In the rows, zero is written as 128.
Each path below is one point turned by a fixed rotation once a step. After each direction that follows a path, write how fast that rotation turns it, in degrees per step (0 if it stays still).
Each turn is a multiple of 5 degrees from 10 to 175, or 0.
Each row of a path follows its step; steps can be skipped.
Path 1:
step 0: [123 130 121 121 126 136 125 130 132 135 128 130 126 120 123 138 129 125
 131 137 121 127 132 126 119 138 126 127 125 127 127 138 129 120 129 136
 130 133 129 124 137 127 126 127 130 117 124 131 130 131]
step 1: [130 131 133 120 133 128 126 124 125 128 126 122 131 114 136 134 127 128
 122 126 117 128 129 136 126 131 130 130 129 126 114 130 134 116 129 134
 123 128 131 120 128 122 131 130 130 125 130 126 128 123]
step 4: [128 125 134 125 125 129 124 133 130 132 132 131 128 120 124 136 141 135
 125 130 124 124 135 137 134 130 131 128 128 130 118 123 133 118 121 133
 129 135 135 125 121 122 119 127 133 127 125 124 133 129]
step 5: [127 134 135 118 131 133 117 139 126 132 132 127 127 129 130 137 122 122
 126 128 120 122 125 131 123 130 127 122 129 135 119 133 130 136 126 127
 129 129 126 124 114 126 121 133 126 127 124 122 129 123]
step 7: [128 124 125 125 130 141 119 131 127 125 124 134 116 125 128 127 128 130
 134 138 122 129 138 127 135 133 129 132 120 130 120 132 134 126 129 138
 130 133 127 133 120 122 122 135 133 126 126 123 131 129]
step 8: [130 128 128 109 130 126 121 117 123 133 129 128 123 131 127 138 129 120
 128 127 120 121 131 123 127 134 131 129 126 131 122 138 132 122 127 131
 128 132 128 125 129 127 117 129 124 130 123 125 127 129]
step 10: [127 132 125 127 130 138 127 126 123 125 125 130 121 117 135 130 125 125
 119 124 121 131 137 128 119 140 125 133 122 128 119 131 135 127 131 133
 129 127 130 127 131 116 126 127 130 120 130 129 124 126]
step 11: [122 122 123 120 132 127 128 127 129 132 128 124 125 124 129 140 125 125
 119 127 128 129 130 130 127 123 126 128 120 131 115 131 126 116 126 144
 127 134 129 129 131 121 129 127 124 133 121 125 133 128]
step 12: [131 127 125 117 121 130 124 134 123 135 138 128 128 118 133 138 134 126
 124 130 130 118 134 132 126 134 126 123 129 125 120 123 126 126 130 137
 127 125 126 124 121 130 131 133 131 117 124 129 128 129]
step 16: [132 126 129 119 122 135 125 123 132 125 125 125 124 131 124 135 127 128
 132 135 121 128 137 131 129 131 134 125 130 138 116 132 138 124 120 131
 122 128 122 134 121 132 122 135 131 121 126 124 133 130]
Directions:
[127 128 129 127 126 128 127 129 126 128 130 125 128 127 127 125 128 128
 128 129 131 129 128 130 131 128 128 128 131 125 128 128 131 127 127 130
 124 129 129 129 129 128 128 127 129 130 128 128 128 125] => 140
[127 130 129 129 127 127 128 128 127 131 130 128 129 127 127 128 131 127
 129 129 125 128 129 128 127 127 128 126 126 127 127 129 127 129 127 123
 128 131 130 127 129 131 127 128 130 128 129 131 129 126] => 85
[128 127 127 129 127 130 131 128 126 129 129 129 126 130 130 127 128 125
 128 127 127 130 127 127 128 125 127 130 129 127 125 128 128 130 129 130
 129 129 132 130 128 128 128 126 128 127 131 126 130 129] => 90
[130 128 127 127 128 127 129 130 125 126 127 129 129 128 129 129 125 125
 130 127 127 127 128 128 128 132 126 127 129 125 127 126 128 130 129 128
 129 130 126 126 129 129 127 129 129 129 130 126 125 127] => 155
[127 128 129 128 127 130 125 130 130 128 131 127 125 129 126 129 127 126
 129 128 130 130 129 126 125 131 127 129 128 128 129 130 129 131 131 127
 128 127 129 127 129 127 127 126 128 128 127 128 125 128] => 140
Path 2:
step 0: [128 136 127 127 128 123 120 125 124 134 125 126 133 138 124 129 133 122
 123 131 128 118 131 127 140 122 123 133 126 132 136 128 136 119 130 117
 133 119 130 133 120 129 119 124 125 132 127 123 135 127]
step 1: [133 130 123 128 121 129 126 124 134 130 140 130 125 129 128 124 131 124
 127 122 125 117 123 140 122 134 127 118 126 130 120 134 128 124 133 122
 133 119 127 123 127 128 133 131 120 123 116 121 132 132]
step 2: [145 126 139 118 127 127 134 122 128 124 127 128 130 122 123 133 132 134
 130 131 120 129 130 121 126 131 127 126 123 130 125 127 125 132 142 121
 130 132 132 123 132 133 118 135 125 125 128 132 126 132]
step 3: [123 132 126 124 133 136 135 117 125 125 116 117 125 120 125 123 137 126
 127 120 128 129 131 129 133 124 126 130 122 127 132 117 131 120 131 134
 141 123 130 129 129 130 121 124 131 132 125 121 122 125]
step 4: [124 135 131 134 125 128 127 136 131 127 131 124 115 133 124 130 127 131
 122 132 123 120 129 135 138 121 132 128 116 128 127 133 130 127 130 121
 133 122 123 131 127 128 123 121 119 137 122 128 140 126]
step 5: [139 130 127 130 131 125 122 129 134 127 135 125 140 121 132 128 133 125
 128 125 131 116 122 130 124 124 128 130 124 129 114 121 122 126 134 119
 121 123 124 124 127 122 125 128 118 125 128 122 129 137]
step 10: [128 122 128 127 127 133 118 111 127 118 129 126 123 123 123 127 133 126
 118 128 127 120 122 135 131 135 134 131 128 133 120 126 129 125 136 131
 135 124 129 133 128 131 128 134 125 133 120 124 122 120]
step 12: [131 134 130 131 136 134 137 122 137 134 130 130 132 125 133 129 137 132
 127 120 128 124 129 123 127 118 122 130 123 126 127 126 138 128 136 134
 135 126 123 123 134 124 127 120 124 121 130 115 136 133]
step 13: [122 130 133 134 125 127 129 130 131 128 133 121 129 127 117 129 127 128
 122 127 122 123 125 126 138 127 139 130 127 122 123 127 133 127 136 122
 130 119 129 122 130 150 125 128 123 128 134 130 127 131]
step 16: [123 131 134 136 121 124 134 124 124 134 127 128 135 127 121 128 134 130
 120 128 127 125 138 125 138 130 129 127 134 133 117 123 137 123 136 126
 133 124 125 128 132 120 126 127 127 120 130 113 133 134]
Directions:
[129 128 126 128 125 131 125 130 129 128 128 125 127 130 128 129 128 127
 127 128 127 130 127 127 125 128 130 128 126 130 128 127 126 127 128 126
 130 128 128 128 129 126 132 129 129 129 127 129 131 127] => 110
[130 127 126 128 129 127 126 126 130 127 130 130 126 128 128 127 127 127
 128 129 129 126 127 128 131 130 128 128 129 131 129 125 125 127 128 128
 125 129 128 129 126 130 130 130 127 126 126 128 129 129] => 80
[126 127 130 126 130 129 129 125 129 126 126 129 128 129 128 128 130 126
 130 129 128 128 127 127 128 129 129 128 128 128 127 127 124 129 128 128
 129 126 129 130 130 129 127 132 130 131 130 130 127 127] => 95
Path 3:
step 0: [135 126 122 124 127 122 130 136 133 125 124 129 135 123 128 125 132 125
 114 123 125 129 132 131 131 130 127 126 129 124 124 119 122 134 125 131
 129 127 128 123 125 145 122 127 117 120 119 138 129 124]
step 2: [118 136 125 130 138 121 124 133 116 123 124 124 122 120 129 122 131 127
 128 130 123 123 125 121 136 133 133 131 133 126 131 129 137 131 118 120
 130 125 128 121 124 120 122 126 125 117 125 134 125 124]
step 5: [128 140 123 126 124 126 131 125 121 121 125 139 128 128 127 128 126 126
 134 129 110 129 137 127 121 134 130 115 132 130 132 135 124 134 124 122
 130 134 127 132 134 126 124 128 120 134 134 121 124 125]
step 6: [120 114 125 128 129 121 127 128 127 130 120 125 132 134 121 130 127 121
 122 123 131 145 130 135 130 136 123 126 130 132 126 127 135 129 134 133
 129 133 119 124 121 125 128 131 120 120 128 134 134 137]
step 8: [128 123 124 122 128 126 135 130 129 129 135 125 125 122 135 122 134 122
 124 125 124 134 134 122 132 133 130 133 129 131 140 128 129 137 137 127
 117 123 122 130 129 129 125 123 120 120 132 127 115 117]
step 9: [123 130 126 137 128 121 131 119 119 127 127 117 128 128 117 133 127 128
 140 127 134 124 133 129 125 119 124 126 133 137 119 127 126 135 126 132
 126 125 121 128 123 123 131 120 129 127 115 122 125 134]
step 11: [131 135 127 117 129 120 127 127 130 128 129 134 135 124 129 141 136 137
 129 129 119 126 123 134 120 126 131 126 131 134 123 133 128 128 141 121
 122 125 119 127 127 134 139 127 125 132 123 129 121 129]
step 13: [127 133 125 133 131 130 129 130 122 122 127 138 127 128 130 120 134 130
 128 124 127 131 135 137 135 132 131 112 122 130 119 122 130 131 135 123
 125 125 124 124 126 123 118 139 129 138 122 133 129 126]
step 14: [123 127 132 125 134 119 125 124 130 128 139 130 130 128 131 131 131 124
 125 137 138 132 121 131 130 138 135 136 128 131 137 137 128 131 138 124
 133 124 130 130 123 116 131 128 121 119 124 125 136 128]
step 16: [120 129 134 126 119 122 131 131 134 133 132 127 131 133 134 126 133 125
 128 126 131 140 134 119 129 119 126 123 131 135 120 120 130 136 135 127
 125 131 126 136 133 118 119 131 125 128 137 117 129 130]
Directions:
[126 127 130 129 127 130 129 128 128 130 130 128 128 126 128 125 128 128
 127 127 128 129 131 130 130 131 129 130 127 127 126 130 127 128 129 130
 129 127 130 129 125 127 128 129 127 126 124 128 127 125] => 55
[127 129 127 127 126 129 126 129 128 126 128 132 126 127 127 124 129 128
 128 129 126 128 128 126 129 127 126 129 126 126 128 128 126 131 130 129
 129 127 128 126 129 130 126 126 129 128 129 129 127 130] => 140
